First come named moves, each a turn or a mirror, each shown by rows before and after it. For each pair of rows after them, which moves, in which order, take the first row to the second? The first pair is done for you.
W:
[  8 -12   4 -34  -9  -1  -7  25  17 -20   0  -1 -26  -5 -19  34   0 -10
 -17  11   0   4  11  15  -7  46] -> [  3  -9  -2 -28  -9   5  -8  11   8 -20   2  10 -31   3 -27  38  -4 -13
 -17  13   3   4  10   3  -7  49]
[  2   8   0 -12   6  -5  -1  51  13 -20  12 -21 -21   2   6   7  -8 -12
 -28  25  10 -29  15  10 -12  12] -> [-12  20 -12  -5  11   9  -4  25  -3 -20  12   4 -33  11  -2  22 -14 -12
 -30  27  10 -30  22   0 -12  18]
[ -7 -11  -2 -24   9  14   7  34 -24  20  12  -7 -28   6  13  -2   7  -1
 -17   8  16 -16  24  10  26   2] -> [-12 -10  -1 -25  12  16   5  26 -28  20  13   0 -35   9  12  -2   7  -5
 -21  11  22 -16  26   8  25   0]
J:
[ -2 -11   3 -16   6  16   6  -4  -9   7   4 -27 -13   3  21   4   0  13
  -3  33   0 -19   4 -14  -7  -4] -> [ -2  -3  -1   2  -1  20   0 -25  -3   6   0 -11  -6   2  26   2  -2  20
   9  33 -15  -7  -6 -19 -14 -11]
[-12  15  -8   9   5   8 -26 -40 -16  -6 -18  27  14   5   7   1   3  28
   5 -13  -3   2 -34 -16 -10  18] -> [-21   5  12 -41  13   5 -13   9 -20   5  -7  -1  -3   5  -3   5  -2  12
 -25  -2  23 -30 -11   0  14  31]
[ 13 -98  11  46 -27 -19  42  42  28   6  -5 -25  33 -30 -18 -23  13 -23
  10 -21 -17  51  34  38 -21 -53] -> [  12 -100   19   34  -26  -21   46   50   23   10   -3  -34   29  -30
  -20  -21   16  -25    7  -20  -10   47   37   35  -12  -50]
V:
[-31  -4  -1 -44   3  -8  10 -13 -53  27 -10  26   8  13 -50  -1 -13 -25
 -66 -26  45  -1   8  -3  69  19] -> [-25   9  13 -56   5 -25   1  11 -39  17 -16   3  13   9 -46   4 -15  -5
 -69 -31  51 -16  -6  -3  67  34]
[-25   0  18 -15  26  30  19 -21 -27  10   2 -51 -10  38  68   2  41  21
  15   6 -18  27  -5  30   9   7] -> [-29  -1  17 -12  24  31  14 -21 -25   8   2 -50 -15  42  67   2  41  19
  13   8 -16  26  -7  29   9  10]
[  5  11  22 -21  -5 -21  -4  43 -23   8  -3  -6  43  16 -16 -28  -8  -5
 -41 -29 -23  -6   0  -1  11 -38] -> [ -1  -4  13 -12  -9 -12   5  21 -35  15   1  17  39  16 -20 -30  -9 -20
 -41 -27 -23   5  16  -1  15 -47]
[ -2  -7  -3  -8   4   3  -2  -3   6  20   1   5 -10  22  -1  -3   1  -6
  -6  17   3   7   3   7  -8   2] -> [  5   0   4 -14   8  -6  -9   7  14  13  -4 -11  -3  19  -1   2   1   2
  -8  16  10   5  -5   4 -12   8]
T:
[-18  23 -28  51 -35 -18 -24 -11 -11 -32 -19  34  -9  51 -46  14 -37 -19
  27  38  -6   9  28   0 -26  10] -> [ -9  27 -21  56 -41 -32 -28  -6   4 -41 -15  18  -8  45 -35   9 -33  -7
  37  34 -14  17  12   1 -37   7]
[ -9 -12  11  -3 -11 -12  -1  11   6  -6  -8  21  25  -4  -6  -9  10  11
  14 -19 -25  45   1  18  18 -11] -> [-12 -12  12  -3 -10  -7  -1  -5  -2   5  -8  30  26  -3  -5 -14  12  11
   9 -20 -24  42   0  17  23 -16]
[-13  19 -14  13   9  23 -15 -35 -24  19  -4  25 -21  12   5   6 -11   0
   2  19  12  -3   3 -21  -5   9] -> [-14  20 -17  14   8  22  -8 -11 -18   2   4  20 -32  10 -18  16 -21 -16
  -2  33  15  -1  19 -20  -8  17]

Each pair is 2 to 3 moves apart.
[ 33  11  16  12  15 -17   1  30  41 -10   4 -53   7  -5  45 -12  16  58
  22  -5 -17 -20 -52   8   2  -2] -> [  6 -54  13  -8  10  11  52  29   5  34  24 -23 -21  -3  32 -31  27 -11
   8  23  -7  -8  20  36  37 -42]
V, W, J
[ -6 -21  18  -3 -43 -19   6  48  12   3  14  11   8 -54 -51 -13  -2 -40
   7 -48   2  78   6  10  48  11] -> [-19 -24  15 -16 -37 -12  10  53  -1   5  16  10  -1 -49 -57  -5  -1 -48
  -8 -40  10  65  20   8  58  16]
W, J, W
[ -7  10   4   9  -3   5  -7  57   2 -51  37   3 -25  -9 -54  -7  22 -27
 -25   6   0  30   4  20 -40  -3] -> [  0   1  35 -37   9  -5  -4  68   4  -7  27 -34  -7 -20  -5 -28  33  23
 -26 -14   4  -8 -12  35 -19 -18]
T, T, J
[-15 -10  11 -33   6   7   2  -9 -24  35   9  -1 -12  -6  12  -1  -3  -9
 -23  -5  15 -32  19   3  28   2] -> [ 22 -15  10  21 -20 -17  -5  -4  25  -3  -6  -8  19 -24  20 -13   7  11
  21 -19 -25  22 -11   5  -8 -17]
T, J, W
[ -8 -14  -3  -6   0   6  17  12  -3  13  13   6 -28   1  -2   3   2 -17
  -9  25  12 -13  24   9   4 -12] -> [ -3   7 -12  27  -6   1  -1 -29   6   6  -5  24  -1   3  14   3   1  13
  15   4  -7   8 -11  -6 -12 -16]
V, J, T
[-14 -19  33 -42   2 -12  24  36 -23  29  -5 -25  17 -10  -2 -20   3   1
 -26 -25  13  -8  15  22  43   7] -> [ -1 -18   0  42 -18  -2  16 -31 -10   6 -18  29  34 -15   0 -24  11  -4
  22 -30 -24  57  -2   2  -1 -18]
V, T, J
[-23 -78   6 -10 -34 -20  38 -32  -7  46  -6  28  60  -1  -6 -57  23 -20
  -7 -28 -23  43  45  40  24 -58] -> [-31 -84  11 -25 -34 -21  46  -1 -13  34  -1  21  42   2 -28 -45  16 -44
 -26 -11 -12  36  63  45  31 -40]
J, T
[ 16   4  11  26 -19 -36 -16  39  36 -36 -23 -29  39 -23 -12 -14   3  25
  19 -33 -23  37 -36   3  -2  -3] -> [ 13  32   9  20 -13 -31 -30  27  30 -45 -23 -24  37 -11 -14   2  -4  30
  10 -39 -15  26 -50 -18  -7  19]
W, V, W
[  5 -20  17  -8  13  -7   8  55  10  -5  14 -25  22 -16  -4  -5   5  -1
   8  -4  23  -8   0   0   0  -2] -> [ 11 -17  -1  34   5   2   2   3  11  -7   5   9  31 -19   2 -11   9   5
  37  -7   2  29 -10 -12 -17 -20]
J, V
[ -3  -9   4 -31  30   3 -32  25 -33  10   7   6 -22  23 -45  22  -7 -14
 -40 -21  25  -1  40 -10  12  -1] -> [ 36 -13  28 -27  22 -25 -34  53   5   2  -8 -38   9  -1 -13   2   8  27
 -14 -34   2   9   8   9  -6 -18]
W, T, T
[-31  -8   0  28   7  -4  -2  -8   6 -44  19  44   1  -2 -20  -2   9 -22
  18  14 -36  12   3 -22 -44 -12] -> [-37 -20   2   7  12   3   9   2  -4 -32  28  41 -10   1 -30  -6  11 -38
   4  25 -23   8  23 -14 -30 -14]
V, J, V
[ 18 -56   2  -2  10  20  29  -7   0  47  24   3 -48  -6  60 -19  32  -9
  27  60  -5 -16  46  32 -23 -70] -> [ 48  12   7  27  14 -11 -22  -7  43  -1   1 -30 -12 -11  79  -6  23  66
  44  24 -26 -25 -31  -2 -58 -36]
W, V, J
[-13  -7   2 -20 -12   7  -4 -55 -10  44   8  50  27  -5  27  -3  12   3
   0 -23  -4 -16  -5   3  17 -27] -> [ -3  35   0  -1 -10 -15 -35 -36  21  -7  -3  28  38 -10  11  22  -6  30
   9 -34  -8 -14 -47 -16  -7   8]
T, V, J
[ -5   5   4 -10  -9  -2   3  26  12 -29  12 -24  -9   4 -38  15 -19 -29
  -7  -1   7   1  -1   8  11  24] -> [  4   4  11  -7 -10  -6   3  33  18 -27  10 -30  -2  -1 -33  11 -17 -24
  -1  -9   2   8  -5  14   8  18]
J, W, J
[-23 -11 -15  -3  -2  18 -10 -24   5  -7  -4  16 -11  -3  28 -15   7  42
  -9   4 -13  17 -22  11   9  -5] -> [-27 -15 -16  -7  -4  18  -1  10   1 -34  12  13 -34   3 -10   2  -1   6
 -26  28  -1  18   0  14   8  11]
T, T, T
[-10  13 -26   1   6   5  -4 -63 -20   8   0  27   8  17 -13   6  -7   6
   0 -11  -1   7  -7 -24  11   7] -> [ -1  29 -12 -14  11 -12 -16 -11  -2 -25   4 -14   1  13 -32  23 -20   9
 -16  -6  14 -14 -11 -28   7  41]
T, V
[ -4 -11 -14 -28  -3  -3   2 -18 -19  31   6   7   4  -1  -5  -8  -1  -7
 -22 -22  27 -18   2  -6  15   6] -> [ 19 -15  -3 -16 -11 -28  -6  32  24 -11   6 -27  -1 -13 -15   3   0  -6
 -11  -9  18  -2  -7   2 -14  12]
T, T, T
[-21  28   0   4  22  -1 -22 -30 -13  35 -12   8  31  19  26  12  -4  16
   9 -18   5 -10 -36 -12  -6   3] -> [-10 -14  11   2   7 -10   8 -12  -3  51 -11  -1  40   5  31 -17  10   2
  22 -14  -7  16 -15  15   3 -32]
W, V, W
[  2 -15 -21 -18   2 -42 -32 -64 -42  -2 -29  42  53   4   2 -28   9  24
   6 -24 -23  55 -34  -8  -8  -3] -> [-27 -21 -12 -84  23 -32 -18 -13 -75  19 -14  19  13  18 -23 -10   0  -7
 -48  -3  18  -4   8   2  28  23]
J, W
[-28 -27 -33  26 -11  16  25 -22  17  23   5  51 -15 -10  -3 -11 -17 -31
  14  13  -4  40  17  13 -11 -47] -> [-26 -14 -25  18  -7  16  17 -48  14  43  -9  50   4  -6  26 -22 -11   8
  16 -11 -10  24  -8   8  -5 -49]
V, T, V
[ 30 -43   0 -17  14  18   8  34  -4  -9  31 -17 -19   3  18 -15   0 -19
  13  59 -13 -11  47  33  -6 -46] -> [ 49 -10  10  -3  14   0 -24  52  27 -36  17 -46   1  -4  31  -7  -1  25
  26  38 -24 -16  -1  21 -27 -29]
J, V, J
[ 12  -2 -15  26 -23  -6  13 -22   8 -11  -6  13  23  -9   0 -11  -4  -4
  24 -22 -28  45  -2   0 -24 -13] -> [  8  31 -14  22 -14  -9  -9 -25   5 -23  -9   8  22  -2  -3  11 -13  15
  11 -22 -17  24 -18 -17 -31  17]
V, W, V
[-24  -6  25 -43  17   1   8  40   7  43  18 -31 -23 -15  -3 -12  -1  -7
 -14   9  19   3  21  14  22  16] -> [-35 -16  11 -27  15  23  16   8 -11  49  23  -1 -35  -6  -8  -6  -5 -24
 -12  15  19  11  35  11  23  11]
V, W
